One vector is turned by the same rotation once a tick. Each row is the vector after some number of ticks, and that number follows the row.
The counts run from 0 to 419.
[ -2  31  55 -10 -20  29 -36  14  -4 -29 -20 -24  -6 -38  -8  22  31  11
   5  27  17   4   7  -3  19 -11 -23  19 -39  -6  10  16 -17 -42  47   2
 -25 -32   7 -26  -4  20 -11   2   5  30   3   4 -16 -20 -20  -5  24   0
  -2  15   3  20   9 -28  -9 -22 -10   4  28  15  17  25 -13 -19  -4 -20
  -1  -9  -5  25]
404
[-14  -6   2 -17 -45 -14   9 -12  -1   0  20 -28 -12  12   1 -21 -21 -28
  -4  15 -24 -24   9 -24  24 -15 -23  19 -41  -3  29  30 -69 -15  17 -12
  24 -10   4 -22 -12 -26 -27  43  11 -10 -28 -11  -9  14   5 -22  47 -23
   5  41  -9   2  -8 -11 -17 -16  -1  20   6  16  10  13  13 -16  -2 -18
  17   8  -7 -22]
305
[ 26  -6   1   2  -3  -1 -19 -10 -11 -35   6 -14   3   0   3  25   7 -11
 -29 -36   9   8 -48  14  14   1 -22  13  12 -24   9  16   5  -2  20 -24
 -65 -13   0  16  26 -15 -12  31  14  13  27  11 -31 -21  22 -29  12   2
 -25  11 -19  26  26 -35 -10   6 -17   5 -20   8 -11   0   4 -13 -15 -18
   4 -43  47  -6]
293
[  9   3  37   2  -8 -13 -15  28 -32  11 -10   6  38 -26   4  16  28  27
   3  -4  11  23 -39  22  31 -18 -26  16  -9 -23  12   1   0 -33  60  20
 -37 -16 -12  14 -16 -24  11   5  10  35  23  16  -3 -41  18   4  17   5
  -5  -2 -17  -4   7 -29  -2  14 -27   8 -10 -21 -11  12  -6   8 -13   0
 -18 -21  27  25]
67
[-12  17  26 -15  -3  13 -23  12 -18 -14 -20 -40 -46   6 -15   7  50   7
 -13  -6  13  -7  -1 -24 -28 -14   4 -26 -13  33   9   3 -41 -22  10  -9
 -17 -14 -19  14   0  33   3 -18  12  21 -32 -31 -14  16 -10   0  -4 -41
  -4  -5  17  39   7 -18   3 -16  34  -3  17  -2  19  45   2 -20  19 -11
  27 -24   8  12]
240
[ 51  32 -17 -21   6  30 -16  13  21   4  16 -13 -20 -11  -8  28   5  -3
   5  14   4 -19  -9  -3  -6   7 -22 -11  19 -17  -3   0  43  -5 -11  -5
 -24 -30  14 -40  17  44 -46  10  -5   6  -4  -2 -29  10 -40 -29  -7  27
  -8  -6  11   4  -5 -15  12 -40  -6  -8 -12  23  20 -29   0  -9   1 -12
  30 -12  48  -9]
36
[ 26  12 -20 -15   8  27  42   0 -27  10  43 -19  19  -8   5  25  10  -6
  14  17   8  -6  -8  19  23  -1  -6   1  -6   9  29  13  14  -6  14  67
   8  -9  -9 -40 -16 -24   3  19  16  -1  16  12 -18 -43   5  32   3  25
   5  24 -45   1   6  -7  24 -10 -16  18   1  11 -20  -2 -10  -4 -23 -15
  24  11 -13  45]
316
[  3  -2 -15 -53   5   1  10  21  36   2 -14 -26  -4 -25   4 -12 -13  -1
  50  24  -4 -11  -1  11  -6  17  21  10   5   3  37  -3 -24  -4  21  14
   5 -16  26 -20 -36  20   3 -28  12 -16  21  -8 -32  39 -28 -13 -19   8
   8   7  10  23  -5  30  -8 -26 -29 -30   0  16  18   9  16 -44 -34  26
  15 -14  -8  24]
251
[ 28 -53 -18  17  38  23  42 -15 -11  11  29  28   7 -10 -17 -10   1 -37
  10   1  -6   5  11   7 -49  10   2   3  30   4   4  -6  -8   9 -18  20
   2  -6   7  25  31   5  52  -1  48 -10  23  -9  13  16  39   7  -5  -2
  -1 -21 -30   6   4  22 -15  11  27  -1 -13 -28  10 -25   5   0  24  -3
  22  -9 -11  14]
114
[-27  17  27 -34 -23  -3 -10  28  10  -3 -33 -21 -28 -19  -9   7   7   6
  12  22   6   3  21 -22 -13   0  22  -7 -23  25  22   3 -61 -16  33 -19
  -3 -12  -7  -6 -20  27   8 -24  15  20 -11 -24 -18  38 -24 -12  -3 -27
  13   6  16  28  -3  10 -15 -32  -3  -9  18  -1  18  45  28 -37  -3  12
  14 -28 -16  13]
245
[ 19  40 -54   7  17  -8  35  -9  -9 -17  19 -30 -10  -3   2 -11  -8  -7
  43 -11 -20 -29 -12  13  22 -21  -2  13 -17 -10  -8  -8 -22  -7 -20   6
  16 -22  -8 -32   1  16 -34   5 -15 -13 -36 -27 -11  30  11  21  26 -24
 -18  19 -33  19  12  35  30 -11 -16  -8 -13   6  19 -39  -9  -4 -11 -19
  -7  17 -16  23]
419
[ -1  -5  -1 -28  -4  24 -15  -2 -21   6  22 -40 -14   2 -16 -42   8 -19
  -2  26  -7   3  -7  -8 -16  30 -34   0  -6  10  18  45 -26  16  25 -19
  31  -5  28 -35  -3   2 -19   1  -3 -37  -5 -29 -12   5 -10 -39 -11 -20
  -4  32  21   5 -12 -25 -25  -7  -4   0 -11  -2  41  14 -11 -21   8 -22
  42  -4  13 -36]
143
[ 15   9 -32  -2   2   7  32  -7   2  -3  18 -19 -43   4 -14   1 -31 -39
  19   7   2  12  25 -13 -32  30  -3 -22  -4  28 -17  23 -12  34 -22 -46
   3  -9  -9 -30  29  27 -19  -2   2 -21  -4 -23 -15  52  -9 -23  -9 -25
  -3  -8 -13   4 -14  10 -19 -39 -10 -10 -21 -10  28  -9  24 -13  18  -1
  28 -24 -11 -15]
361
[ -5  34  49 -10 -24  19 -35  13   2 -32 -26 -26  -5 -37  -5  30  26  13
   8  28  16   2   5   2  27  -8 -14  17 -40  -8   7  12 -18 -36  52  -2
 -25 -32   7 -30  -9   6 -13  -1   3  37   7   6 -19 -15 -24  -9  21   0
   2  15   4  18  13 -28 -13 -26 -21   6  28  18  16  24 -11 -18  -8 -13
  -6  -9  -5  23]
405
[  8  24  55  -8 -11  32 -38   5 -10 -25 -11 -23 -19 -37 -10   7  39   6
  -1  27  19   3  10  -8  10  -9 -25  26 -29 -11  13  17 -18 -51  25   0
 -23 -28  10 -19   1  29 -17  14   9  20  -8  -6 -12 -27 -18  -1  26  -5
  -4   4   7  21  16 -23 -10 -18  10   0  23  17  28  30 -21 -18   1 -39
  -3  -4  -3  22]
402
[ -5  15   6  -7   7 -33  -1 -20 -24 -33  -6 -52 -30  -3   7 -26  30  -5
   8 -40  -2 -19 -35  -6   8 -12  -1  13 -33  -4  -1  13 -47 -22  -2  -9
  -9 -22 -18  23  -9   4 -20  12   7   2 -34 -19   5  16  24  12  43 -57
  -8   4  -8  27  16  -3  12   9   9 -12  -2   7  17  15  -1 -20   7 -31
 -19  -1  -3  22]
78
[ 30  -7  -8  -8 -15 -22  51  14 -13  66  24  12 -12  11   6  14  -1  -8
   9   0   1   0  13 -25  -6 -26  -6 -23 -15  22   8 -13  -9 -22 -11  32
   5 -19 -45  15 -23  -1   2  20  31   5 -25   4   0   1   4  34  38  -5
  19 -37 -29 -27 -27  -2   5 -21  21   7 -15 -13 -15   9  29  17  24   2
   8  -2   9  23]
218
[ 30 -29 -41   6 -22  -4  39  17  -3  20  24   5   1  33  12 -34 -17 -34
  30   7 -29  30   9   0  -8 -22 -45   8  -7  -4  -5  -1 -30 -16  10 -10
  -5 -26 -14   4 -24  -3  -6  14   8 -55  -4   0 -36   2   6 -21  25  12
 -26 -14 -14  20   0  12 -42  10  -4  -9 -38 -25  -1 -28 -12  26  -9   8
  -4   3 -11 -26]
51
[-21  19 -16 -13  20 -19  29  52 -28   0  -7  -6  22 -17  -3 -26   1  -1
  40  -2   0  32 -16  13   5  19  -2  -9 -11  -7  -9  19 -18  -4  29  15
  17 -35 -17 -28 -52   1 -10 -18 -17 -11  -2 -10   8  17   3   8  25  -3
   5  -7  -5 -33 -23 -19  -6   3 -49  19 -15 -21   6 -22  10  27 -20  -4
 -47  29 -25   5]
163
[-12  -5  44  25   0  21 -24   4  24 -58 -30  -9  -7 -23 -21  38  22 -20
   6   2   9   5   8  -1   5  -3   2   1 -33   2 -30   9 -16 -29  26 -20
 -36 -39   1   1  24  11  17   6  20  52  15  14  12  14  10 -15  37  -6
   0 -10  -1   7   3 -38 -26 -18   3   8  27   9  10 -13  -2  10  17 -21
 -35  -2 -13  24]
182
[  0  -2   1 -29   1  18  -7  -7 -22   2  25 -44 -20  -3 -13 -45   7 -22
  -4  17   3   6  -7  -9 -21  36 -36  -2  -9   7  15  53 -23  20  19 -21
  24  -8  22 -30  -1   2 -24   1  -1 -37   0 -33  -9   7  -8 -36 -10 -26
   1  26  12   6 -12 -25 -24  -5 -11  -3 -13  -1  41  16  -4 -23  10 -25
  41  -8  12 -38]
142
[ -8 -10 -27  32   0  14  12  49 -17 -14 -18  41  18   6 -19  10 -11 -18
  10  11 -22  30  14   6 -18 -16  -3 -14  24  -7 -17 -19 -33  -5  25 -21
 -25 -20 -27  -7   8  16  31 -21  -3   6   5 -15 -28  29   8 -25  -7   9
 -32  -2 -14  26  22  10 -25  10 -12  21 -10 -42  -3 -44  -3  22 -18  22
  -5 -11 -17 -20]
269
[  4  13 -19 -32 -12  42  18  53 -17  -2  10  -3  -3  19  -8  33  10 -17
  -2  30   5  22  21 -12  -7  -7   0 -22  15  15  29  11 -17 -30  21  33
 -17 -17 -27 -36 -37  31  -9   4   4 -16  -2   5 -55 -25 -32   3  -3  37
  -9   4  -8  19   5 -25  -5 -15  -8  32   6   8 -18   5  -6  12 -40  -2
   4   8 -13  10]
154
[ 18  -1 -19 -51   5 -22  11   5  -9   1  11 -22 -30   3   8   1 -14 -18
 -14 -35  23  14 -34 -16 -25  41   7 -16  25   3  26  31  -2  16 -10 -29
 -38  -1  -8  21   0  19 -20  17  23 -17  19 -10 -28  13   3 -15  -8 -14
   2 -16  -5   4 -10 -13  -6 -16 -18  -9 -29   2   0  31  44 -30 -17  -4
   6 -43  43  -1]
134
[ 12 -35   2 -20   9 -13  -9  13 -15   9  -2 -27  10   6   6 -55  22  -2
  14 -23  -5  34 -37   1 -15  -1 -25  38  -8 -16  11  15 -37 -28  30 -21
  -4 -16   8  43 -18  13   0  10   2 -33   7  -7  -4 -11  15 -15  16 -24
 -27 -15  13   7   1   5 -22  31  -4 -27 -43 -22  25  19 -17  18 -13 -25
 -32  -9  20  -2]
392
[ 15   3 -13 -46  13 -17  11  -9 -24  -7  22 -37 -41  -2   2 -23  -8 -22
  -4 -23  24  12 -26 -13 -35  50 -12 -11   6   3  20  47  -5  23  -8 -28
 -19  -9   2   0   0   7 -33   8  15 -38  15 -22 -22  13   4 -17   0 -26
   4  -5   1   6  -8 -16 -16 -15 -16 -11 -31   4  18  20  31 -38  -2 -15
  18 -32  27  -9]
137
[-22  24 -16 -17  18 -16  33  53 -33   1  -5  -7  16 -12   3 -18   1  -5
  37  -1   3  33 -11  11  -1  21  -2 -19 -10  -1  -6  24 -12  -8  28  22
  12 -34 -29 -33 -51   4 -15 -16 -11  -9  -2 -10  -2  15   0  13  24  -1
   5 -15  -7 -32 -20 -26  -6   1 -48  25 -10 -18   3 -22  15  24 -17  -1
 -44  28 -30   5]
162
[ 25 -33   9 -23  11   1 -14   2 -14   4   2 -33  -2   2  -1 -49  33  -3
   5 -16  -4  24 -31  -3 -20  -7 -31  41 -10 -14  18  13 -34 -39  15 -17
  -9 -13  14  41 -14  24  -1  20  11 -29   0  -5  -6 -21   8  -7  16 -19
 -26 -17  15  16   6  11 -15  30  14 -27 -32  -8  26  19 -25  10  -6 -38
 -31   1  17   6]
394
[ 17  10 -46 -16   6   4   9   8  26 -17  -2 -31 -32  27 -10  46 -17 -14
  -1 -25  -2  -9 -21  -5 -17   9  37 -29  20  25  -1   0   2  23 -22 -42
 -23  -1 -17  -7  31  40 -13  -1  -1  14   2 -10 -28  41 -12 -22 -24 -14
 -10  -4  -2  17  -5   1  23 -29  -4  -6 -20  15   5  -4  27  -9 -19  -5
  16 -40  43  11]
355
[  9 -20 -20  -5  53  24  -4  37  -7   8 -13 -14  26  15 -24  14  44  14
  13 -15  -8  11 -44  23 -21  -6  29 -20  29  19  -5 -20  12   1  20  20
   5  -3 -15  19   1  22  43 -35  -2  28  11  -6   8   2   8   4 -39  -6
 -14  -7  14  -3  -7  -9  35  19  11  -2 -21 -21   9 -11 -13  34 -10  -9
  -9 -15  38  31]
10
[ -4  28 -18 -25  -1  23  34  55 -24  -5   5  -2  -4   4   4  25   3 -18
  17  10  15  28  14  -7 -11   2   4 -34  -1  12  14  17  -8 -20  15  35
 -19 -34 -42 -39 -49  25 -19  -7  -3 -15  -2   2 -42 -11 -19  18  12  31
  -2 -16 -15  -1  -3 -28  -7 -15 -27  36   2   5 -17  -6   9  14 -27   0
 -16  18 -27  17]
157
[ 22 -26  14 -13  24 -13  -1   2 -31  41  13 -21  25 -18  -5 -19  33  27
  11  -7   5  24 -44  27  -4  13 -17  12  -3   9  14   1   3   8  42   9
  10  11   4  35  -2 -24  37 -18  21  10  32  -7  15 -21  26   8 -27 -26
   1  -9  -4 -12 -11   1   9  15  -9 -27 -32 -32  14  36  -2  -5  10  -1
  22 -38  39  29]
229
